(in the rows, 128 means zero)
Each named move below is a turn or a mirror, shown by a few rows before and after it. Which moves, in which order, take the first row of each later pair to the second? The first pair is answered.
move C:
[148 127 116 125  98 109  94 172 131  85 110 161 105 102 119 126 166 113
 167 124 136 129  66 173  94 132 137 101 137 112 159 133]  ->  [151 125 112 139 146 125  99 177 127 102 116 140 110  95 128 116 180 127
 167 124 147 140  77 198  94 128 141  98 138 111 155 121]
[105 111 123 122 158 124 154 120 112 139 157 104 110  87 133 103 139 154
 117 139 153  98 125 178 111 126 105 156 165 152 110 136]  ->  [ 97 113 125 101  74  96 150 114 123 105 137 141 103 107 125 119 121 138
 110 136 143  92 100 149 116 132 100 152 160 146 112 158]
[136 154 135 122 121 143 132 126 123 111 115 141 144  78 106 137 165 146
 126 134 103 143 120 188 142 135 139  97 116 148 120 129]  ->  [138 151 132 111 102 132 130 123 127 100 112 148 141  82 102 138 157 145
 124 132 103 136 113 184 144 137 139  97 117 149 122 133]
[106 124 156 105 123 123 159 133 112 150 114 134 139  99 107  99 133 131
 129 116 144 108 111  97 146 118 147 142 145 176 161 125]  ->  [107 126 155 109 134 126 160 132 114 152 113 126 139 101 108 100 137 125
 131 120 147 111 109 103 141 116 145 143 141 177 162 127]
move Z:
[146 146 108 133 102 106  97  87 127 103 132 128 134 107 112 146 154 111
 138 130 133 160 110 163 125 172 125 127  93 138 148  86]  ->  [146 145 119 122  92 100 101  79 127  98 128 133 131 104 115 142 146 109
 129 128 129 156 112 148 134 175 121 121  97 143 138  91]
[138 100 125 146 139 136 141 130 124 132 131 112 121 155 121 124 124 112
 130 142 164 121 104 130 113 117 121 123 129 105 140 129]  ->  [137 107 131 129 120 123 154 120 116 129 124 138 121 146 120 126 106 104
 116 125 156 119 104 109 125 115 113 120 139 116 135 135]
[154 116 105 133 172 154 122 161 139 158 148  58 102 169 153 114 153 126
 111 142 139 143 152  97 157 108 143  83 138 119 199  99]  ->  [146 123 123  93 131 129 149 133 125 146 138 103 109 156 143 120 114 117
  79 118 117 139 157  60 184  96 120  75 160 149 191 108]
move D:
[ 87 142 150  95 126 128 178  95 111 129 119 151 154 109  91 116 112 141
  99 116 116 102 105 153 147 143 138 134 169 199  94 140]  ->  [ 73 152 138 102  99 147 166  81 126 132 120 138 149 144  91 151 122 145
 103 136 108 104 115 140 138 160 130 166 159 172  81 130]
[133 136 117  97 147 134 148 107 131 150 126 145 132 104 115 123 131 136
 143 128 128 160 165 157 147 125 131 107 143 163 111 128]  ->  [122 149 105 103  98 141 128  94 148 141 129 146 129 148 108 162 131 131
 152 152 116 152 153 137 127 139 133 142 125 121 103 125]
[127 117 103 119 170 127 147 143 127 155 129 125 126 135 134  98 101 132
 119 112 141 103 137 101 146 104 114 125 161 144 140 113]  ->  [114 130  99 118 135 143 128 127 136 160 136 123 123 174 131 134 109 124
 127 132 134  98 134  86 126 122 111 162 147 112 123 105]
move P:
[120  90 145 128 139 137 193 125 139 117 151 148 125 169 124 155  92 147
 114 114 137  92 152 126 122 131 113 136 121 115 135 112]  ->  [122  79 143 127 133 125 187 137 141 108 147 148 119 177 122 139  88 145
 114 112 149  86 138 123 123 129 120 128 125 114 149 122]
[125 121 126 130 157 100 144 151 128 148 131 131 139 111 122  83  98 124
 119 131 138 114 130 114 133 132 130 126 163 160 128 110]  ->  [110 138 127 131 144 111 134 151 133 145 119 130 148 117  99 101 111 128
 126 142 136 106 113 134 127 155 147 138 167 162 116 114]
[125  99 114 130 148 130 105 162 141 122 112 127 111 110 121  79 138 126
 138 100 123 171 146 150 132 135 120 115 115 132 143 152]  ->  [115 105 115 131 139 133 100 162 150 123 106 128 114 118 110  87 146 133
 142 111 126 157 123 163 123 148 129 118 119 135 134 157]
Now pairs of rows:
(2 to 3 moves a pair)
[114 114 146  99 121  74 126 130 125 158 123 136 187 150  92  97 111 158
 115 157 109 103  79 140 190 141 174 111 118 200 111 151]  ->  [100 123 145 106  89  88 111 110 138 159 130 136 183 186  88 138 111 156
 120 178 100  95  81 126 176 158 171 147 105 169  91 143] -> D then D
[142 149 106 146 120 145 112 147 157  88 147 114 132 134 119 169 150 140
 157 158 132 124 111 172 108 143 180 140 118 100 137 145]  ->  [152 141 132 117 164 124 164 139 121  98 145 139 150  71 120 115 113 142
 125 114 130 126 134 175 153 106 157  89 149 174 145 148] -> D then Z then C
[109 146 134 130 103 127 135 106 125 126 127 130 135 155 114 157 108 128
 101 129 111 120 145 120 127 126 125 151 137 139 106 128]  ->  [130 135 117 156 151 146 116 128 129 135 144  92 124 157 140 149 139 133
 121 144 124 137 153 133 111 124 132 149 119 112 118 117] -> P then Z
[112 142 149 132 182 153 157 177 126 134  98 158 135  96  80  78 138 124
 164 115 170 106 103 178 112 180 180 108 125 161  87 139]  ->  [102 146 162 107 122 129 162 165 130 114  89 190 134  93  74  83 115 112
 156 102 156 103  95 161 121 183 175 102 132 168  88 155] -> D then C then D
[ 97 132 146 103 126 122 150 100 113 145 136 130 127 139 125 110  84 113
 105 119 125 112 144  85 119 118 109 152 148 173 113 121]  ->  [118 126 146 113 138 103 132 145 114 128 128 134 122 104 126  73 107 116
 121 112 148 113 107 114 121 114 133 102 155 184 143 145] -> Z then C then D
[ 67 103 133 150 184 121 127 116 113 165 149  89 144 164 164  99 112 109
 158 150 136 137 187  80 102 139 110 160 119  98 138 125]  ->  [ 94  94 132 157 177  91 104 170 118 131 140  93 134 141 162  62 131 105
 177 144 161 124 134 109  99 135 145 110 119 107 173 152] -> C then D then Z
[146 108 120 140 145 119 123 152 127 129 116 114 133 105 126 103 144 148
 136 124 150 130 111 154 122 138 143 102 126 152 145 122]  ->  [142 111 118 136 103 109 112 156 131 109 115 127 127 122 121 117 137 141
 136 125 142 124  94 142 117 148 148 102 125 139 150 130] -> C then Z
[ 94 137 165 151 193 128 135 158 144 167 106 142 148 132  88 102 147 130
 124 127 150 111 107 188 152 144 158 101 120 182 131 129]  ->  [ 99 144 149 168 148 138 101 161 166 140 110 139 137 162  93 149 186 123
 152 157 136 122  92 194 135 166 169 121  90 117 130 126] -> P then C then Z
[129 171 117 127 129 140  99 129 154 143 122  98 161 159 138 142 153 110
 133 161 144 136 120 118 151 155 147 126 155 118 130 116]  ->  [141 160 115 127 134 125 105 141 149 143 131 104 151 159 157 124 142  97
 134 145 150 138 122  98 156 142 144 115 157 117 150 119] -> P then P then P
[138 142  96 175 103 123 113 148 153 108 102 146 107 113  89 101 134 115
 147 136 111 135  93 181 138 141 164 121 112 123 141 114]  ->  [137 148  99 158  81 132 120 122 149 103 101 165 108 112  91 124 125 117
 137 131  88 149 112 168 153 142 142 130 102 113 124 109] -> C then P then C
[147 131 136 129 131 170 112 126 138 122 113 123 141 102 124 134 164 150
 157 144 141 133 137 163 134 135 141 143 101  97 105  92]  ->  [149 127 149  94  81 116 130 129 124 104 101 170 131 107 124 105 100 117
 125 108 142 115 117 104 151 122 130 117 136 133 129 113] -> Z then P then P
[121 164 133 139  78  88 137 128 123 114  90 128 127 142  81 147 141 119
 148 119 144 108  94 131 142 146 141 106 123 159 113 118]  ->  [136 148 126 158 182 120 152 126 108 154 112  91 130 109 105 138 157 140
 151 117 146 138 143 153 147 126 125 104 116 158 113  94] -> C then P
[107 129 129 150 188 129 145 126 128 189 117 108 163 101 101 124 174 139
 142 152 154 107 105 187 100 135 145 154 126 145  94 108]  ->  [119 127 131  98  40  69 148 101 127 119 112 187 141 136 110 149 112  94
 109 128 113 105  86  94 130 124 113 141 121 129 112 133] -> P then C
[130 116 110 149 136 139 100 152 142 148 117 113  97 185 137 124 125 117
 138 154 137 112 119 108 100 141 135 161 120 111 144 129]  ->  [144 108 106 145 156 142 113 133 138 154 128 108  97 177 153 121 117 120
 130 146 130 127 151  93 110 126 121 155 119 101 153 120] -> P then P then P
[145 133 108 144 110 126  98 147 150 108 136 116 117 165 136 138 143 112
 145 142 128 115 114 120  93 134 141 140 122  88 139 138]  ->  [136 139 119 141 145 125 110 162 134 112 122 120 137 111 110 110 154 134
 144 134 147 102  97 168 103 135 154 106 134 141 131 149] -> D then P
[152 105 105 133 180 122 143  97 106  88 122 113 147  84 140 123 154 116
 102 127  85 168 130 153 151  94 104  76 127 138 122  98]  ->  [138 119  96 123  92 112 135  74 125  59 120 138 146 135 129 170 129  98
  95 141  65 157 116 117 145 116  99 110 120 108 107 101] -> C then D then D
